In the rows, 128 means zero.
Each path below is one point turned by a fixed rotation once a step. After each direction that follows a path, write how fast that rotation turns it, in deg/step (0 if it stays still).
Each turn is a multiple of 5 degrees from 10 to 175, or 0.
Each row of a path follows its step; steps can be skipped.
Path 1:
step 1: [133 126 113 134 123 144 122 125 138 125 128 133 108 126 130 123 124 131
 127 123 122 136 135 129 123 119 119 127 107 130 111 123 121 135]
step 2: [129 126 142 123 112 119 130 117 125 118 134 126 122 135 138 129 137 141
 133 114 119 124 122 130 138 127 147 132 135 123 130 141 124 136]
step 3: [131 134 128 131 127 123 149 134 118 127 122 122 135 133 142 134 113 128
 134 152 131 121 131 126 131 132 123 118 137 141 136 125 126 126]
step 5: [108 121 145 125 115 132 124 123 125 130 125 134 140 135 121 120 135 117
 128 118 136 131 121 125 134 122 133 127 128 117 130 140 141 134]
step 6: [125 126 113 133 132 133 127 133 128 133 128 124 136 124 130 152 105 128
 116 130 129 114 124 121 124 118 123 128 140 128 127 128 134 134]
step 7: [145 127 126 128 147 118 122 132 139 124 135 125 134 120 116 118 140 139
 125 126 126 127 123 137 115 135 133 145 131 128 136 124 123 124]
step 10: [133 121 130 125 125 117 144 138 126 123 136 136 136 136 130 116 131 144
 134 114 119 120 134 143 136 136 138 137 133 129 121 125 122 129]
step 12: [133 150 130 123 125 141 118 125 124 129 142 115 119 122 129 117 124 125
 130 126 138 141 115 125 133 113 122 133 121 134 125 127 117 130]
step 13: [133 115 137 134 113 143 144 122 134 128 133 135 139 141 133 117 129 130
 132 126 135 113 128 131 125 118 136 128 132 116 123 138 132 124]
step 14: [138 122 121 132 127 114 121 123 130 126 110 118 129 125 137 145 123 131
 116 133 136 128 129 133 129 132 121 118 144 124 139 128 142 133]
Speeds:
[128 131 127 126 128 133 129 125 124 131 129 123 131 127 123 130 127 132
 132 130 127 121 128 128 129 125 127 128 126 134 128 124 130 127]	120
[128 124 127 130 131 130 123 129 129 134 123 128 122 131 131 131 125 130
 128 133 127 128 133 129 128 124 127 130 130 129 127 129 129 128]	140
[126 131 126 131 129 131 122 134 129 128 135 132 131 129 126 128 127 124
 129 128 129 129 126 130 131 125 131 129 131 128 125 126 132 132]	60
[129 130 126 130 129 127 131 130 122 131 131 127 128 129 130 130 119 128
 123 128 130 134 126 126 126 127 131 130 123 128 130 126 128 125]	125
[130 126 134 129 132 127 130 131 125 129 128 130 125 130 124 123 130 133
 129 127 125 128 124 127 131 124 132 127 128 128 127 133 131 124]	135
[127 131 131 121 134 132 124 131 127 120 127 128 129 129 128 127 130 129
 128 132 131 132 133 127 126 127 127 126 124 127 129 128 128 125]	95
Path 2:
step 1: [129 124 124 121 118 132 133 115 132 121 137 120 119 112 121 122 125 134
 137 118 125 126 126 136 134 115 134 130 141 118 128 130 117 111]
step 3: [132 121 118 132 126 125 125 125 127 134 134 120 119 130 120 139 135 131
 135 113 122 133 136 139 132 101 121 123 123 135 134 135 117 128]
step 4: [124 125 123 124 123 135 116 120 139 126 134 114 122 126 127 120 119 120
 135 128 144 126 124 143 136 119 134 137 140 124 132 138 121 117]
step 7: [128 118 122 110 130 133 113 128 138 129 133 115 131 129 128 132 121 118
 135 117 144 127 137 130 135 122 133 143 135 118 122 119 126 126]
step 9: [134 115 116 121 137 142 121 128 127 132 131 120 114 130 125 138 121 118
 130 117 125 118 131 121 134 132 121 127 115 136 121 125 119 113]
step 10: [125 121 139 109 130 130 114 138 127 115 136 122 124 124 130 135 114 125
 120 117 139 138 131 129 132 125 125 133 131 118 132 117 116 130]
step 11: [134 109 124 129 124 140 128 118 114 129 118 129 124 113 126 130 118 131
 129 120 139 130 125 111 142 126 117 122 124 121 130 127 125 129]
step 12: [128 120 140 131 128 140 118 137 127 121 135 116 111 127 125 136 126 124
 128 118 124 113 122 134 132 133 112 127 115 126 130 123 121 119]
step 15: [131 121 145 142 123 129 110 119 132 130 130 120 120 138 122 131 132 118
 133 123 123 125 124 129 130 117 110 124 123 124 126 117 124 119]
step 16: [123 124 135 131 126 113 135 114 126 120 130 111 116 120 122 131 122 125
 127 108 131 132 127 134 128 112 141 127 128 123 125 128 117 127]
Speeds:
[130 124 129 127 133 133 128 134 127 129 123 125 127 126 127 130 125 125
 125 127 131 131 125 127 123 132 127 126 125 125 127 124 129 129]	20
[128 125 131 131 131 127 129 126 129 125 123 127 129 132 128 127 126 129
 136 129 130 128 131 134 126 128 128 128 125 128 134 131 131 127]	35
[124 132 127 127 129 132 126 129 125 124 123 126 130 126 128 129 134 128
 131 129 127 128 127 123 129 125 123 126 123 130 126 133 131 128]	120
[126 129 134 127 129 124 123 129 133 128 126 130 133 133 131 131 128 130
 124 126 129 128 125 125 128 126 128 133 127 122 127 129 129 127]	135
[129 131 134 125 127 132 127 126 123 134 124 132 129 126 127 124 126 131
 130 127 130 125 127 128 129 127 133 129 126 130 129 127 128 132]	120
[125 132 126 126 123 130 129 131 129 125 126 130 128 129 130 129 122 124
 131 124 127 130 130 131 124 124 130 128 128 125 123 131 125 132]	115
Path 3:
step 0: [138 135 130 119 134 128 116 136 122 113 113 136 137 130 138 117 135 125
 138 126 131 125 137 132 107 125 114 123 132 134 126 121 124 123]
step 1: [130 120 132 127 127 131 126 130 122 124 132 119 141 133 141 143 100 120
 125 121 125 133 120 131 118 132 112 128 139 130 126 117 135 122]
step 3: [135 120 122 120 135 119 125 131 133 111 115 126 127 119 132 115 133 125
 119 124 116 135 130 142 107 123 110 128 123 130 132 125 123 119]
step 4: [138 126 129 131 131 127 141 128 127 137 129 126 135 117 145 137 101 123
 122 122 142 134 127 132 117 119 112 127 133 133 129 132 128 130]
step 5: [139 115 122 124 120 115 134 132 117 120 125 135 125 136 127 133 128 123
 117 120 142 125 120 137 133 145 124 130 128 136 123 140 110 119]
step 6: [136 135 120 121 127 111 125 133 138 127 128 129 127 130 147 115 135 119
 137 114 125 128 140 140 114 133 115 120 122 137 130 121 124 122]
step 7: [128 125 131 119 126 112 123 129 129 125 130 130 151 125 137 143 107 128
 127 125 145 139 125 141 126 126 120 126 138 127 136 124 135 130]
step 9: [130 120 123 118 130 114 123 129 141 131 119 114 124 128 136 119 125 124
 124 116 121 135 135 146 115 134 128 134 113 124 138 126 130 117]
step 12: [130 136 128 129 127 119 124 129 138 136 121 120 131 135 141 118 123 134
 135 111 135 119 147 142 124 138 129 125 113 132 125 134 126 116]
step 14: [124 128 141 134 112 113 134 146 128 120 124 126 130 129 144 126 121 122
 135 134 126 111 116 134 120 136 143 133 135 126 125 126 127 130]
Speeds:
[127 124 129 122 131 128 129 134 125 125 127 129 127 128 128 128 131 126
 131 133 123 128 132 129 132 126 127 125 131 128 125 131 123 128]	135
[126 121 132 124 122 130 127 127 129 130 123 126 128 124 126 129 128 127
 129 133 125 130 127 127 124 132 127 129 126 124 129 126 132 130]	55
[128 128 127 130 125 121 130 131 127 130 124 132 130 130 125 127 129 125
 126 129 126 124 126 120 128 130 130 132 127 128 128 129 126 125]	120
[127 131 127 127 130 123 119 129 125 127 130 122 128 131 129 131 129 125
 133 131 129 127 123 128 127 127 129 129 128 128 125 126 132 129]	55
Path 4:
step 0: [127 141 135 137 116 115 136 129 128 120 123 125 129 108 130 131 134 138
 112 128 110 117 123 134 119 146 140 124 131 131 127 129 131 131]
step 2: [107 150 134 126 130 136 126 131 139 113 115 129 132 126 129 121 133 126
 124 136 131 123 137 138 122 131 131 116 146 130 138 128 116 128]
step 3: [114 116 141 132 113 137 122 117 149 132 134 126 126 119 126 135 135 122
 143 128 134 132 137 126 133 116 119 143 123 133 123 126 139 130]
step 4: [126 123 134 117 139 151 121 127 115 120 123 129 132 129 134 127 129 124
 121 147 130 125 138 130 135 123 127 118 120 146 134 129 114 116]
step 5: [131 123 127 133 116 144 129 137 129 132 126 119 113 117 133 134 117 130
 140 125 122 141 132 117 133 138 122 118 128 139 122 131 148 137]
step 9: [133 138 115 125 129 114 111 130 127 118 136 122 138 105 127 124 129 118
 130 135 137 124 136 139 122 126 130 143 139 137 136 133 123 132]
step 10: [108 136 134 123 110 128 124 111 127 131 118 131 142 118 134 127 120 133
 125 124 125 112 129 119 140 121 126 117 137 125 120 118 131 129]
step 12: [112 121 129 122 125 149 131 134 123 130 107 135 117 123 128 131 129 117
 117 133 123 116 143 132 134 127 115 126 131 118 125 129 142 125]
step 13: [134 127 135 138 115 144 135 126 140 118 129 119 115 140 123 135 133 119
 140 120 134 145 129 137 130 125 130 112 127 138 140 127 120 122]
step 14: [131 115 140 127 133 134 131 150 129 136 124 133 129 119 131 137 140 130
 123 147 120 131 131 128 118 122 109 136 124 136 142 117 133 136]
Speeds:
[126 127 130 122 131 129 127 131 124 125 129 126 129 127 125 134 126 127
 133 133 126 126 124 129 126 131 126 128 132 123 129 130 126 128]	145
[126 133 128 126 130 130 133 126 126 132 121 128 133 129 128 129 127 133
 126 132 124 127 130 130 125 127 127 128 124 127 129 124 129 124]	175
[122 130 130 131 128 127 124 126 130 123 126 127 130 128 127 124 120 131
 126 128 132 125 124 129 127 127 130 135 129 128 129 129 129 128]	45
[127 128 129 133 128 126 130 129 132 129 126 127 127 132 127 129 132 126
 127 130 131 128 126 133 125 125 127 127 129 123 136 129 127 134]	60
Path 5:
step 3: [120 129 121 144 139 144 125 131 136 126 131 122 116 145 113 130 134 138
 137 140 122 126 133 132 124 134 135 126 123 116 140 126 132 135]
step 4: [125 128 122 125 127 108 121 127 118 132 128 125 113 123 118 131 117 125
 123 126 122 135 133 128 124 135 122 102 127 121 127 113 122 137]
step 5: [128 126 129 126 133 128 118 121 142 121 140 145 139 135 117 133 129 125
 141 113 129 123 126 137 133 117 128 117 131 126 148 118 124 125]
step 7: [125 144 137 118 123 140 117 140 131 123 130 135 119 129 137 129 122 126
 146 135 128 136 124 132 135 124 138 125 134 130 139 139 127 145]
step 8: [126 119 140 132 116 129 132 137 123 135 115 133 111 116 120 137 126 132
 129 126 120 127 122 124 127 122 127 124 131 155 127 116 128 126]
step 9: [139 137 121 118 118 141 133 121 119 139 133 130 131 142 115 120 132 122
 136 125 134 135 140 130 139 119 129 127 140 139 133 125 142 127]
step 10: [127 134 122 121 129 124 117 126 119 118 127 130 120 121 119 123 126 140
 120 118 120 122 136 123 126 118 130 149 142 136 113 128 114 128]
step 12: [124 123 129 136 132 128 131 129 121 127 133 124 114 114 114 122 124 133
 118 131 125 128 147 147 128 145 120 120 127 138 127 134 116 130]
step 13: [131 135 135 141 129 112 120 114 125 126 132 142 134 143 131 127 125 131
 133 126 117 135 137 148 133 117 126 118 128 124 128 127 140 126]
step 16: [121 116 130 135 140 129 130 133 121 124 124 116 108 108 129 131 115 119
 142 131 130 137 121 133 131 114 128 127 129 130 130 118 124 130]
Speeds:
[125 130 126 131 124 132 125 129 130 126 128 125 125 126 131 134 129 123
 130 130 127 132 131 129 124 133 126 125 125 131 127 124 126 127]	90
[126 128 126 126 124 127 127 126 127 128 133 130 130 133 128 127 120 128
 129 125 131 125 130 125 126 127 123 132 125 129 128 123 127 127]	80
[130 124 133 127 130 132 131 127 129 125 127 123 123 123 129 128 124 130
 124 121 127 125 131 126 130 130 127 129 129 126 127 124 127 129]	175
[127 127 123 127 130 125 131 127 131 125 130 129 126 131 124 125 132 131
 125 130 126 130 134 127 123 132 130 128 131 124 127 124 125 126]	45
[123 133 131 128 128 132 131 126 132 126 130 127 129 129 126 125 128 122
 134 128 123 124 130 126 130 128 127 127 130 125 129 130 131 125]	175
Path 6:
step 2: [127 131 111 129 138 135 130 133 127 144 142 116 118 127 126 140 135 133
 122 120 131 143 128 128 140 119 129 147 126 122 126 126 131 125]
step 4: [131 128 122 133 130 131 128 120 123 128 136 122 113 111 135 131 134 134
 143 120 146 125 118 113 142 115 136 121 134 127 131 133 123 127]
step 8: [122 117 118 123 116 123 135 122 110 123 128 116 123 121 131 131 119 138
 137 111 125 139 127 130 127 115 130 138 128 113 118 132 128 127]
step 9: [131 135 133 127 109 136 131 126 132 140 132 118 117 109 127 138 123 124
 136 112 130 132 125 130 129 126 137 136 135 118 129 126 137 144]
step 10: [131 135 118 124 120 128 133 129 124 141 135 123 130 114 127 122 142 140
 127 123 123 125 118 118 143 126 117 146 137 115 129 131 136 131]
step 12: [119 125 123 127 121 127 122 128 127 132 133 120 117 110 117 125 131 142
 137 131 129 126 127 128 135 122 153 124 139 130 127 144 142 128]
step 13: [125 122 119 126 123 145 125 118 114 135 142 118 117 128 119 130 141 130
 117 130 129 139 116 133 129 122 130 139 138 127 118 136 134 131]
step 14: [142 133 121 121 128 143 121 140 117 128 135 125 123 124 123 141 137 142
 140 122 117 128 130 128 115 118 130 130 145 120 120 126 133 134]
step 15: [133 118 115 128 134 139 145 126 120 133 128 129 123 111 121 132 132 133
 137 123 135 113 126 126 133 112 127 124 133 123 127 143 130 140]
step 16: [135 115 119 125 127 127 134 123 112 134 131 132 129 126 117 131 123 121
 142 129 135 142 119 128 136 127 137 137 145 108 127 133 133 126]
Speeds:
[127 128 133 130 130 130 125 125 123 123 132 130 125 130 126 128 135 128
 129 133 127 125 129 127 124 123 129 124 130 130 125 129 128 127]	45
[132 130 131 126 123 129 126 131 127 122 127 129 126 132 130 129 123 128
 131 126 130 133 127 132 124 130 126 128 134 126 128 129 127 125]	135
[127 127 127 126 131 129 132 135 133 125 130 133 125 129 128 127 131 128
 132 129 126 125 132 131 131 127 126 130 126 125 126 133 124 126]	90
[130 132 120 126 128 130 129 124 130 122 126 126 130 130 129 127 132 132
 130 125 126 124 127 126 128 133 128 124 128 128 126 125 126 128]	100
Path 7:
step 0: [138 136 136 122 129 130 131 116 142 135 128 137 129 127 131 122 119 125
 111 126 122 129 119 139 140 134 128 126 118 136 127 123 134 133]
step 1: [133 138 139 131 126 129 136 125 132 128 147 147 133 121 133 114 126 133
 134 133 122 128 126 127 128 121 126 132 131 119 126 119 133 126]
step 2: [127 141 139 128 128 129 129 125 138 117 141 126 131 132 132 125 129 119
 122 130 130 129 116 132 133 124 124 126 130 126 149 138 129 118]
step 6: [127 136 125 119 137 124 128 136 140 132 132 120 134 127 136 126 119 117
 129 122 125 141 133 112 134 132 121 134 125 125 129 128 144 134]
step 7: [140 138 122 119 133 133 128 131 138 135 130 129 131 134 130 120 116 120
 125 137 123 115 126 134 133 134 134 119 127 131 134 114 136 141]
step 11: [127 139 130 115 124 116 134 122 132 130 125 127 118 129 124 125 146 122
 131 131 115 127 128 133 134 138 121 127 113 138 129 133 134 128]
step 12: [126 133 138 126 145 126 120 124 131 133 126 133 122 124 128 124 135 129
 135 130 121 123 141 125 134 112 119 128 121 135 126 119 140 124]
step 14: [134 137 124 125 130 128 131 135 129 125 122 139 124 139 131 124 121 132
 128 138 120 113 132 137 145 118 130 125 134 130 139 117 126 133]
step 15: [126 138 128 128 114 118 143 135 120 122 128 137 125 132 137 132 123 126
 130 133 132 135 133 129 133 110 121 127 127 124 133 139 139 131]
step 16: [125 132 134 125 126 124 129 118 132 131 115 131 137 128 131 139 120 119
 127 141 127 129 121 134 137 115 132 126 137 147 130 134 132 123]
Speeds:
[133 129 126 127 133 127 127 125 132 128 128 126 134 136 125 130 128 130
 126 129 125 128 129 132 127 127 127 126 127 130 129 131 124 126]	155
[125 130 129 126 131 122 129 123 125 135 126 125 127 126 129 131 129 128
 126 126 125 129 127 126 129 129 131 132 128 131 121 131 128 129]	60
[129 121 128 128 129 124 129 124 126 122 128 131 127 127 127 132 129 122
 128 133 127 125 127 126 127 130 126 126 131 126 128 132 130 127]	55
[129 126 128 125 128 132 130 128 128 129 122 127 129 125 121 130 130 128
 129 125 127 127 130 129 125 130 124 135 126 130 131 128 133 123]	55
[130 127 122 124 128 124 129 133 128 130 127 131 124 129 126 130 127 127
 121 124 127 127 127 131 131 132 125 128 130 125 131 125 125 132]	100
[126 127 124 125 127 132 123 131 131 130 124 131 125 129 134 127 129 126
 131 128 123 125 127 129 125 124 127 127 124 126 125 133 126 127]	20
[127 130 129 128 125 132 127 125 131 125 125 123 125 127 129 128 129 125
 124 129 130 125 123 132 131 132 132 125 125 133 131 130 129 130]	160
Path 8:
step 3: [125 127 121 111 130 123 124 132 133 114 119 130 129 112 127 130 128 125
 129 133 129 138 140 125 114 123 131 130 118 133 128 118 127 122]
step 5: [134 118 132 136 126 139 117 115 129 128 130 134 134 129 125 125 124 119
 127 117 114 119 117 126 124 136 131 127 122 117 129 130 118 136]
step 6: [131 132 119 117 127 136 118 139 127 131 139 119 115 127 131 133 119 133
 130 121 119 123 134 117 129 123 123 136 136 139 123 119 133 134]
step 7: [129 145 138 130 127 119 136 129 143 123 117 127 129 130 126 119 127 127
 131 132 121 139 138 132 143 132 119 122 124 138 121 124 127 130]
step 8: [127 129 128 116 128 130 135 121 136 124 128 134 126 123 112 126 130 122
 125 134 128 134 129 127 113 127 130 136 122 114 146 137 126 121]
step 10: [125 113 127 125 124 126 115 120 133 136 131 124 144 123 126 129 128 129
 131 121 115 126 139 122 139 137 127 118 124 127 117 123 123 133]
step 11: [135 135 120 121 119 146 132 131 132 131 131 126 113 128 127 123 117 125
 146 120 122 134 133 133 132 126 138 128 127 135 134 132 132 125]
step 14: [135 125 130 115 125 133 142 123 134 117 138 122 130 124 143 130 121 124
 121 118 124 128 125 143 126 124 126 126 123 120 117 126 121 134]
step 15: [130 116 121 116 115 121 122 129 125 132 126 132 130 121 122 129 127 117
 134 130 130 142 139 117 123 134 129 121 129 132 127 115 137 139]
step 16: [124 128 121 134 130 135 125 132 124 130 125 134 117 134 125 102 124 130
 133 134 120 128 130 126 144 128 135 123 120 126 135 133 126 119]
Speeds:
[127 130 128 128 125 129 127 129 128 125 125 122 127 129 127 129 128 118
 132 134 130 129 132 130 127 128 130 125 129 126 127 132 129 130]	95
[127 119 128 126 130 130 128 127 125 131 129 124 129 130 129 129 127 124
 126 127 134 134 125 128 128 129 128 128 122 127 127 125 124 129]	70
[125 127 132 130 125 124 125 130 127 133 128 128 124 127 130 128 126 124
 131 123 126 123 127 126 130 124 131 126 128 132 133 128 123 127]	65
[130 127 126 128 126 129 131 130 133 132 124 133 127 129 125 127 134 126
 127 125 129 133 129 133 127 125 131 126 127 129 132 126 131 132]	95
[126 129 130 130 130 129 129 130 127 123 126 133 128 128 124 125 125 129
 130 130 135 130 131 126 128 128 126 128 123 132 133 130 127 122]	85
[129 129 129 126 131 129 131 131 126 133 124 129 131 131 128 127 128 130
 133 126 125 128 130 127 129 126 122 123 128 122 126 132 125 125]	120
Path 9:
step 0: [125 123 130 127 141 140 148 139 136 123 131 123 126 147 129 137 126 112
 130 121 133 128 126 128 133 120 123 125 137 122 125 148 124 138]
step 2: [129 132 129 134 127 128 131 131 113 124 123 123 124 123 139 137 110 114
 115 131 132 138 128 134 130 138 132 135 135 140 145 130 134 148]
step 4: [107 121 113 142 126 129 127 133 142 131 126 129 129 137 144 131 120 121
 136 131 125 119 119 130 131 145 132 134 124 127 121 129 119 139]
step 5: [118 118 135 134 134 124 146 129 130 134 131 116 124 147 136 128 133 130
 107 132 122 135 120 133 119 128 142 125 129 124 121 127 115 137]
step 9: [132 124 125 131 137 141 137 140 124 128 116 125 127 134 135 119 118 103
 127 127 115 110 131 122 127 131 135 127 126 133 123 136 115 132]
step 10: [130 134 130 136 133 134 140 132 134 111 134 115 125 141 130 132 117 120
 124 120 138 126 116 132 124 137 141 136 114 127 139 133 121 142]
step 11: [127 128 127 125 128 103 127 127 124 125 134 135 114 136 128 131 120 108
 114 136 128 130 124 136 136 137 145 125 126 124 130 122 129 140]
step 14: [117 126 139 131 123 137 144 129 136 146 127 125 135 132 140 121 123 115
 115 137 129 134 132 120 133 143 127 142 127 134 124 125 121 141]
step 15: [135 134 143 135 141 133 144 136 133 130 129 126 121 131 132 127 108 125
 116 112 117 135 129 129 121 134 144 130 136 123 120 130 134 128]
step 16: [127 134 126 139 126 122 133 130 142 133 132 144 124 138 130 142 116 114
 127 112 142 116 138 134 129 137 137 119 130 136 131 129 125 130]
Speeds:
[121 125 127 131 130 128 128 131 130 129 125 128 128 129 131 131 133 128
 133 130 128 124 130 125 127 120 128 124 129 128 128 129 125 129]	85
[130 129 128 130 131 126 126 130 129 126 124 129 123 129 121 134 131 129
 125 132 131 130 134 132 127 131 125 126 129 128 128 128 127 129]	70
[130 128 131 127 129 130 125 127 131 128 133 129 132 132 127 132 128 129
 135 127 132 121 128 128 126 132 126 129 125 123 129 129 128 131]	115
[133 129 127 126 128 131 127 128 124 121 126 129 125 125 128 128 130 121
 129 126 132 127 126 129 132 122 128 128 125 126 128 131 124 130]	40
[128 128 131 128 127 129 121 125 128 131 130 128 132 134 132 126 132 124
 124 130 131 131 129 132 127 125 129 127 130 129 134 129 128 128]	125
[132 127 131 128 132 125 126 127 125 124 127 129 127 129 132 126 130 128
 127 131 121 123 128 131 126 128 130 128 132 123 123 130 133 128]	175
